Each named move below is a turn or a mirror, shown by a few rows before and after it. Which moves, in which order, take the first row of each later pair to the second? The first pair is answered.
j18 (before => after):
[0,-2,-2,-9,-13,-6,-1,-1,9,-1,-8,-4,2,-3,3,1,-7,5,10,12,6,-7] => [-3,2,0,-9,-10,0,0,5,8,-3,-8,-6,-1,9,0,10,-2,5,9,14,2,-5]
[0,14,0,-3,-4,2,8,-10,10,5,11,1,-2,1,-4,-9,-17,3,-3,-10,14,5] => [-5,15,2,-1,-2,10,11,-2,5,4,9,-3,-3,12,-6,1,-14,3,-1,-8,12,10]
[-7,-10,-10,-9,-15,-1,1,1,6,-3,-1,-3,3,3,14,5,9,-4,11,5,-1,-7] => [-8,-9,-10,-8,-18,-1,2,0,5,-4,-2,-2,2,3,15,5,9,-3,12,6,-3,-7]
j75 (before => after):
[2,-4,-1,10,-1,5,-8,0,-3,-3,-4,4,2,-1,5,-1,7,-8,-7,-3,-8,2] => [1,-4,-3,9,-4,3,-7,-3,1,-5,-4,3,4,-3,7,-5,7,-6,-5,-1,-6,6]
[-1,12,-6,4,12,-3,2,5,11,5,0,3,-14,3,-2,-1,5,3,-1,-6,-3,13] => [-2,11,-6,4,13,-3,3,3,14,3,-1,1,-15,0,-2,-1,3,3,-2,-9,-2,14]
[-6,-14,-1,13,-1,7,6,1,1,-7,-2,-2,4,4,6,5,5,-3,5,-1,1,5] => [-6,-15,-2,10,-3,5,5,-1,-2,-8,-1,-1,6,4,8,4,5,-4,5,-1,2,3]
[1,-22,-1,8,7,-6,1,-7,-9,-6,0,-8,8,0,8,-2,6,13,5,3,1,23] => [-2,-18,1,5,10,3,1,8,-14,0,1,-7,10,16,2,4,14,6,-2,3,-5,16]
j894 (before => after):
[2,-2,7,-18,-10,-12,1,7,9,6,6,0,-9,6,7,1,-2,-8,3,7,-3,-18] => [3,-2,0,-1,3,-13,-7,-9,1,9,6,10,-6,-14,4,-17,-3,-7,-11,-7,5,-14]
[5,-8,-7,2,3,10,6,8,13,-9,-8,-4,-1,19,4,1,5,-13,10,-14,-12,-2] => [7,-7,-11,17,12,12,-3,-4,5,-10,-7,1,1,5,2,-10,5,-8,0,-24,-5,3]
[-5,-9,22,7,-13,-13,-11,-2,-11,-5,7,-9,6,18,11,-4,21,-7,-3,7,-13,-8] => [4,-5,12,-2,-11,-14,-9,2,2,-3,4,-2,5,17,13,-14,18,-18,-1,0,-12,-22]
j568 (before => after):
[-2,9,7,-12,4,-9,6,11,7,3,6,10,-4,12,1,-6,-7,-9,0,-5,1,-16] => [0,7,5,-13,-2,-7,1,10,8,3,6,11,0,7,5,-8,-4,-15,-1,-3,0,-18]
[-18,-7,0,-1,5,2,-1,5,6,-10,-2,-5,4,9,16,7,-6,-3,4,-1,5,21] => [-18,-2,-2,-2,11,3,2,6,7,-12,0,-3,1,9,14,6,-8,-3,4,-4,4,21]
[1,-7,21,-22,-24,-11,-10,10,-1,24,5,4,5,-1,-4,-1,21,-10,-8,11,-3,-18] => [-4,-2,27,-21,-19,-11,-1,14,-5,22,1,-2,1,12,-10,10,19,-2,-7,13,-3,-10]
j482 (before => after):
[2,0,4,-7,6,7,8,12,8,2,0,-6,0,10,-7,-1,-9,-1,-2,0,-4,-7] => [5,-5,1,-3,2,11,-6,8,5,6,1,1,5,0,2,-5,0,-10,-7,-5,-3,-15]
[0,-16,11,9,-19,1,-14,9,9,-10,-6,-2,6,5,7,0,11,-3,4,1,-12,13] => [8,-2,3,12,-8,-13,-11,-8,9,-6,3,6,-2,-20,0,-15,-8,10,1,-8,3,13]
[4,-9,-9,0,0,-8,-7,-8,-1,-8,0,7,-7,-7,-1,-6,-7,-8,4,-4,-2,-6] => [1,-3,-5,-6,1,-8,3,-1,2,-11,-1,-1,-12,5,-8,2,-12,0,9,2,-2,0]

Between the rows of a pair lie 2 to 3 moves.
[7,5,1,15,11,-5,-4,0,-11,1,4,2,4,9,1,-4,3,7,-9,-10,15,14] => [2,-3,8,0,0,2,-3,13,-6,2,-1,-3,7,27,5,8,12,-1,-6,-1,4,9] | j482, j482, j894
[-4,-5,9,-7,-19,-9,-2,-1,1,-2,-2,-8,2,-3,7,8,5,5,10,15,2,-1] => [2,-5,-2,-4,-13,-8,2,-5,13,-13,-5,-11,-3,-4,11,5,-4,5,15,7,6,3] | j894, j18, j75
[5,-18,-19,13,-18,8,-22,10,-7,-17,-18,-6,-5,10,7,-4,16,-30,3,-2,-6,2] => [2,15,-12,3,1,9,-4,32,-16,0,-9,-2,-16,31,-20,2,6,-21,-8,-11,-4,-2] | j75, j482, j75
[-8,10,-12,-5,-2,21,8,9,-10,3,-1,2,5,7,-7,9,11,-17,-4,-6,-6,-2] => [-12,2,-6,-5,-5,16,10,2,-16,-1,-4,-10,5,9,-7,19,9,-6,2,2,-6,10] | j75, j894, j75
[2,3,0,-6,2,-12,12,-4,9,-6,4,-1,-4,-7,5,4,-6,9,4,0,11,0] => [-1,-11,0,-1,-9,-8,0,-7,2,-1,2,0,6,-12,16,4,8,1,1,4,6,-4] | j482, j482, j568
[0,11,5,-1,16,8,6,3,0,10,10,9,-5,-2,-18,-5,-8,0,-12,-10,6,-8] => [-3,-9,4,13,4,2,-6,-22,-1,-4,3,0,1,-19,-4,-2,-10,12,-1,2,9,10] | j894, j482, j75
[11,-6,-4,-11,-15,0,-14,-1,10,5,8,17,6,-10,8,-3,13,-10,-5,-2,-4,-15] => [6,-3,-4,-9,-12,-7,2,-8,17,-13,4,-3,-1,-2,6,19,-9,15,15,9,1,12] | j18, j75, j482
[8,-7,-6,-4,-7,3,-7,2,7,4,-3,8,4,-5,10,-13,9,-19,1,-6,-2,-15] => [-5,12,10,-4,1,-9,11,-3,-5,2,2,-9,-4,2,-8,8,-9,16,7,11,5,14] | j482, j894, j894
[1,1,2,-17,-11,-9,6,7,3,-5,2,-5,1,-2,1,0,-9,2,13,13,1,-4] => [-3,-14,-1,-8,-17,-4,2,-1,3,-11,-1,-5,6,-5,9,-3,-2,-1,16,14,0,-1] | j482, j18, j75
[-2,-10,1,5,0,-11,-16,-13,-3,7,7,5,9,-21,-2,-2,9,7,0,10,-2,2] => [5,-9,-5,0,-1,-12,-15,-11,8,9,7,9,7,-23,0,-8,2,0,2,4,1,-8] | j894, j894, j894
[-6,9,0,-3,7,13,10,16,-2,12,-2,-3,-4,20,-10,7,7,-4,-10,-6,-4,-6] => [-2,9,-1,-5,4,9,5,17,-4,16,0,5,-1,13,-10,1,8,-7,-12,-6,-1,-16] | j18, j75, j18
[-4,6,3,-5,8,6,8,8,9,-3,1,-2,-8,19,0,3,-1,-1,5,-2,-8,-3] => [-8,4,11,3,8,8,-3,3,-8,9,6,2,1,10,-4,0,12,3,-7,-3,-7,-2] | j18, j894, j75
[-2,23,7,-5,15,-4,21,13,-2,0,4,0,-12,16,-21,12,-15,18,-1,0,6,5] => [14,12,-1,-8,5,-21,5,-13,8,3,8,13,-7,-24,-7,-14,-23,11,0,-4,14,-11] | j18, j568
[-9,-23,3,13,-10,21,-19,0,-13,0,-6,-2,13,7,15,3,34,-12,-4,6,-13,3] => [13,11,-11,3,10,-14,-3,-16,4,11,10,11,-5,-34,-1,-23,-17,6,1,-15,16,-9] | j894, j482
[-8,10,16,-2,3,-8,-3,8,-23,15,8,-5,-1,-1,-16,4,0,19,-16,10,2,8] => [-9,8,12,4,5,5,-3,12,-25,14,5,-6,1,9,-16,4,11,12,-19,8,-3,9] | j482, j568
[-6,5,0,5,4,2,1,10,-7,-8,-7,-7,2,15,-5,15,1,11,2,1,-4,10] => [-6,6,1,-1,4,7,-3,16,-11,0,-3,0,3,20,-9,11,7,0,-6,-2,-6,-1] | j75, j18, j75
[-8,-2,-7,-11,-4,-1,10,10,8,-14,-1,-6,-12,15,-1,14,10,-9,12,16,-11,14] => [-5,-16,-12,0,-11,4,-10,-1,1,-8,-3,7,-2,-4,9,-2,25,-21,1,10,-13,6] | j568, j482, j568
